bupo: [  6.3   1.4 -75.5  21.6  -0.4  -9.0  -3.4   3.6  -0.8   4.0]
Pip: [-47.3  -1.7  -2.7 -28.0  82.7  27.9   0.6 -18.2  -3.1  12.0]
dogut: [ 21.6  -3.4 -75.5  -9.0   1.4  -0.4   3.6  -0.8   6.3  18.9]
[-75.5  -9.0   1.4  -0.4   3.6  -0.8] | dogut
[ -1.7  -2.7 -28.0  82.7  27.9   0.6 -18.2  -3.1  12.0] | Pip
Table of tags by key:
[-2.8] -> q436
[-47.4] -> q439
[6.2] -> q319
[-2.7] -> q795
[-47.3] -> q110
[6.3] -> q90
key Pip 0:  | q110
[  6.3   1.4 -75.5  21.6  -0.4  -9.0  -3.4   3.6  -0.8] | bupo
[ 21.6  -3.4 -75.5  -9.0   1.4  -0.4   3.6  -0.8   6.3  18.9] | dogut
[ 3.6 -0.8  6.3 18.9] | dogut

Lov: [11.2 -4.4 -5.6 16.6  3.1 -0.2 -3.9 -7.0  5.1 18.9  1.7]
Natef: [ -1.5  79.3  56.7  54.3  39.7 -61.1  12.7 -64.0   2.0   0.6   8.9]
led: [-36.0 -30.1 -58.9 -75.9 -73.1  27.5 -37.0  66.7 -22.3 -31.6  27.3]
rige: [-14.2 -30.2 -48.0 -51.3 -45.3  24.2 -24.3  42.2   4.4   6.3   8.6]
Lik: [ 13.8  16.3  12.5  27.3  25.1 -13.5  13.0 -24.9  16.4  24.4 -12.1]
fum: [-15.4 -47.0 -61.6 -59.0 -54.1  41.7 -22.6  59.8  -3.6  -2.1   8.6]
vib: [ 3.6 -4.4 -5.6 16.6  3.1 -0.2 -3.9 -7.0  5.1 18.9  1.7]
giz: [ -7.4  28.2  13.0   5.0  -9.9   0.2  15.5   9.0 -29.8 -47.6   9.6]
Guro: [ 15.5 -29.4   9.2 -11.5   9.0  10.5  -3.8  -2.6  11.6   8.5 -15.1]
vop: [-19.7 -19.8 -46.2  -9.1 -38.8  29.2  -5.3  45.3 -22.7 -12.7  18.3]
tuzan: [-10.4  -1.5 -19.0   1.6 -21.3  14.7  -3.0  17.4 -16.2 -11.4  16.0]
Vesar: [-11.4  17.4 -10.4   1.6 -16.2  -3.0 -19.0  14.7  -1.5 -21.3 -15.1]
[-10.4  -1.5 -19.0   1.6 -21.3  14.7  -3.0  17.4 -16.2 -11.4] | tuzan
key -> tag
[42.1] -> q7
[66.7] -> q895
[-7.0] -> q649
[-25.0] -> q477
[27.4] -> q957
[16.3] -> q306
[-64.0] -> q867
[9.0] -> q962
[-24.9] -> q726
[16.2] -> q709
[27.3] -> q733
[42.2] -> q24
key Lik 7:  | q726

meno: [-20.3  75.2  12.0  59.3  25.5]
tamin: [ 15.1 -91.6  12.0  59.3 -44.0]
niv: [ 12.0 -20.3  75.2  59.3  27.3]
[-20.3  75.2  59.3] | niv
tags:
[15.2] -> q571
[12.0] -> q480
[59.3] -> q674
[15.0] -> q34
[15.1] -> q545
key tamin 0:  | q545
[-20.3  75.2  12.0  59.3  25.5] | meno
[ 15.1 -91.6  12.0  59.3 -44.0] | tamin
[-20.3  75.2  12.0] | meno
[59.3 25.5] | meno

bodi: [-20.3 -11.4   9.8 -25.1 -28.9  12.8  13.2  12.3  11.3  18.4   7.5  21.5
 -11.1 -35.5 -37.1   6.9  29.0  10.9 -37.0  21.3  19.4 -16.1 -36.4  19.4
 -16.3]
mul: [ 71.0 -11.8  21.7  35.0 -18.7  35.9  21.7  35.8  32.1  37.9  29.6  40.0
  28.2   9.3 -22.5  34.6 -17.1 -23.2   2.0  39.5  -6.0 -11.7 -29.7  -6.0
  -8.0]
Niro: [-86.8   6.3  53.8 -99.9  11.4  48.5  56.1  60.6  61.8  45.6  35.9  32.5
  49.5 -37.6  11.6  51.9  -3.2  -3.2 -27.1  49.9   5.1  10.1  16.1   5.1
   3.1]
Dibi: [ 67.6 -14.3  27.3  51.5 -25.8  23.4  29.3  28.6  29.8  25.4  16.8  26.2
  12.3   0.4 -30.8  21.8  -3.5 -11.8  -9.4  28.3   1.6 -17.6 -29.1   1.6
 -12.8]
[-27.1  49.9   5.1  10.1  16.1   5.1] | Niro
[-28.9  12.8] | bodi

zive: [ 18.6 -60.3 -15.8 -36.0 -66.3]
sas: [ 79.8 -92.8  21.7 -65.7  15.4]
guluf: [ 15.9 -58.8 -74.0 -23.7   5.5]
nek: [-39.2 -29.5  28.2 -58.7   6.1]
vaso: [ -3.0 -48.8  19.7   7.6 -14.5]
Sorav: [-53.7 -21.8 -10.4 -44.1  18.6]
Table of tags by key:
[-15.7] -> q192
[-36.0] -> q249
[-36.1] -> q698
[-58.7] -> q100
[-15.8] -> q230
key zive 3:  | q249
[ 19.7   7.6 -14.5] | vaso
[ 18.6 -60.3 -15.8 -36.0 -66.3] | zive
[ -3.0 -48.8  19.7   7.6 -14.5] | vaso

sus: [-10.3 -82.9 -11.3   4.0   5.0  38.4]
nakun: [ 49.9  -0.1 -33.7   9.3   6.9  34.5]
buzo: [21.5 25.0 82.2 19.4  7.0 48.8]
fofaf: [-60.6 -80.3 -33.7   9.3   6.9  34.5]
seg: [  9.6  34.9 -22.5 -37.2 -36.5 -47.7]
Dipag: [-44.5 -86.3  12.0 -15.2 -13.2   7.3]
sodo: [-29.7 -87.9 -13.6 -11.7  -8.4  13.8]
[ 49.9  -0.1 -33.7   9.3   6.9  34.5] | nakun
key -> tag
[21.5] -> q77
[-10.3] -> q515
key sus 0:  | q515

parum: [ -7.8 -16.1   8.7 -42.9  86.7 -78.8  46.8]
buk: [-10.5  34.4  45.7 -58.6  25.4 -54.1  14.7]
zefe: [  2.1   3.0  -4.5 -23.3  89.5 -85.7  55.8]
fogo: [ 86.6   9.8  76.0  12.6 -91.3  -5.1 -49.3]
kovel: [  2.0  68.0  -7.4 -56.0  82.7 -29.6 -17.3]
bili: [-34.8  16.2 -76.5  20.6  21.7 -66.3  30.5]
ropi: [ 39.1  46.7 -27.3 -52.6 -46.5 -17.9 -32.5]
sasa: [-30.9  14.3 -36.4   0.9 -71.6 -14.3 -37.3]
tags:
[-85.8] -> q233
[-29.7] -> q277
[-85.7] -> q770
[-29.6] -> q74
key zefe 5:  | q770
[ 39.1  46.7 -27.3 -52.6 -46.5 -17.9 -32.5] | ropi

kupe: [ 30.9 -55.2 -47.2  11.8  62.2]
Tobu: [-55.2  30.9 -71.6 -12.5  47.6]
kozop: [ 15.2  61.5  24.8 -65.8 -48.1]
Taz: [ 69.6  26.6 -72.3 -35.4  20.9]
Lodu: [-37.0  24.8  62.4  14.0 -90.7]
bipi: [ 64.6  31.4 -52.6 -50.7  13.2]
key -> tag
[62.2] -> q88
[-12.5] -> q183
[47.6] -> q117
[47.5] -> q465
[13.2] -> q278
[-90.7] -> q308
key Tobu 4:  | q117
[-37.0  24.8  62.4  14.0 -90.7] | Lodu
[-55.2  30.9 -71.6 -12.5  47.6] | Tobu
[ 30.9 -55.2] | kupe

lubap: [-75.8  65.8  -2.0 -38.0 -33.6 -11.6 -25.2 -45.8]
zag: [ 66.6  71.8 -11.1  62.9 -40.3 -11.6  -3.1 -56.5]
Puf: [-48.2  50.0 -60.1 -77.8  23.0  57.2 -37.4 -70.7]
Loka: [ 32.9  30.2 -28.9  48.6  61.9   1.8  48.2 -48.8]
kup: [ 77.3 -12.6 -30.3 -59.1  73.4 -69.7  11.1  54.3]
muto: [ 32.4  12.7 -63.9  48.8 -69.8  15.6 -39.7 -33.7]
sazaf: [-60.5  32.4  12.6 -63.9  48.8 -69.8  15.6 -39.7]
Table of tags by key:
[-11.6] -> q632
[-33.7] -> q572
[1.8] -> q988
[-63.9] -> q146
[15.6] -> q671
key muto 5:  | q671
[-75.8  65.8  -2.0 -38.0 -33.6 -11.6 -25.2 -45.8] | lubap
[-60.5  32.4] | sazaf
[ 32.4  12.6 -63.9  48.8 -69.8  15.6 -39.7] | sazaf
[-60.5  32.4  12.6 -63.9  48.8 -69.8  15.6 -39.7] | sazaf

labos: [ 0.3 -0.5 -0.3 -0.8 -1.6  1.0 -0.7 -0.9  0.8  1.0  0.4 -0.9  0.0 -0.3
 -0.8  0.0  2.5 74.7 77.6 78.7 78.9 77.6]
risu: [ 1.2  1.1 -0.2 -1.4  1.3  0.6 -0.4  0.6  1.2 -2.0 -0.4  0.6  0.5 62.2
 77.4 77.3 76.5 77.1 78.8 77.3 78.4 78.6]
vur: [ 0.0 -2.1  0.0 -0.5 -0.1  0.7  1.1  0.6 -0.8 -0.6  0.0 -0.4 -1.4  0.6
 -0.1 55.1 78.3 76.5 77.8 78.6 78.3 77.7]
gake: [-0.5  0.2 -1.2  0.2  0.0 -0.2 -0.9 -1.1  0.8 -0.4 17.6 77.3 77.6 77.3
 77.3 76.5 77.8 55.1 78.3 78.6 77.7 77.9]
Tinar: [ 0.6 -1.6 -0.3 47.4 77.3 78.5 77.8 76.7 77.3 77.3 77.3 77.0 77.0 77.8
 77.7 77.1 78.5 77.0 78.6 76.6 77.5 78.1]
Pafi: [-1.1  0.1  1.2  2.7 -1.8  1.0  0.4  1.0 47.0 75.5 78.0 77.2 76.8 77.1
 76.8 77.3 77.8 55.1 79.1 76.6 78.4 77.6]
[55.1 78.3 76.5 77.8] | vur
[-0.5  0.2 -1.2  0.2  0.0 -0.2 -0.9 -1.1  0.8 -0.4 17.6 77.3 77.6 77.3
 77.3 76.5 77.8 55.1 78.3 78.6 77.7 77.9] | gake
[77.3 77.3 77.3 77.0 77.0] | Tinar
[-1.1  0.1  1.2  2.7 -1.8  1.0  0.4  1.0 47.0] | Pafi
key -> tag
[-0.4] -> q271
[-2.0] -> q59
[1.1] -> q291
[-0.3] -> q483
[-2.1] -> q702
[0.4] -> q761
key risu 6:  | q271
[-1.1  0.1  1.2  2.7 -1.8  1.0  0.4  1.0 47.0 75.5 78.0 77.2 76.8 77.1
 76.8 77.3 77.8 55.1 79.1 76.6 78.4 77.6] | Pafi
[78.0 77.2 76.8] | Pafi

Baleb: [-27.6 -15.3  -1.7  37.0 -20.0 -55.5  60.5  35.7  30.5]
semep: [ 22.4 -30.4 -28.1   8.1 -24.9 -71.5  10.3  18.6  19.1]
fegud: [-40.5  27.7 -29.8 -34.9  21.0 -28.3 -83.7 -38.6 -27.0]
rus: [-44.7  22.4 -30.4 -28.1   8.0 -24.9 -89.8 -38.6 -36.2]
Tafo: [-42.5  -5.5 -10.3  41.4 -22.8 -79.2  53.9  59.8  52.0]
nefa: [-40.5  27.7 -29.8 -34.9  21.0 -28.3 -83.7 -38.6 -29.9]
[ 22.4 -30.4 -28.1   8.0 -24.9] | rus
key -> tag
[37.0] -> q647
[-83.7] -> q979
[-89.8] -> q836
[-15.3] -> q937
[60.5] -> q96
[53.9] -> q336
key Baleb 6:  | q96

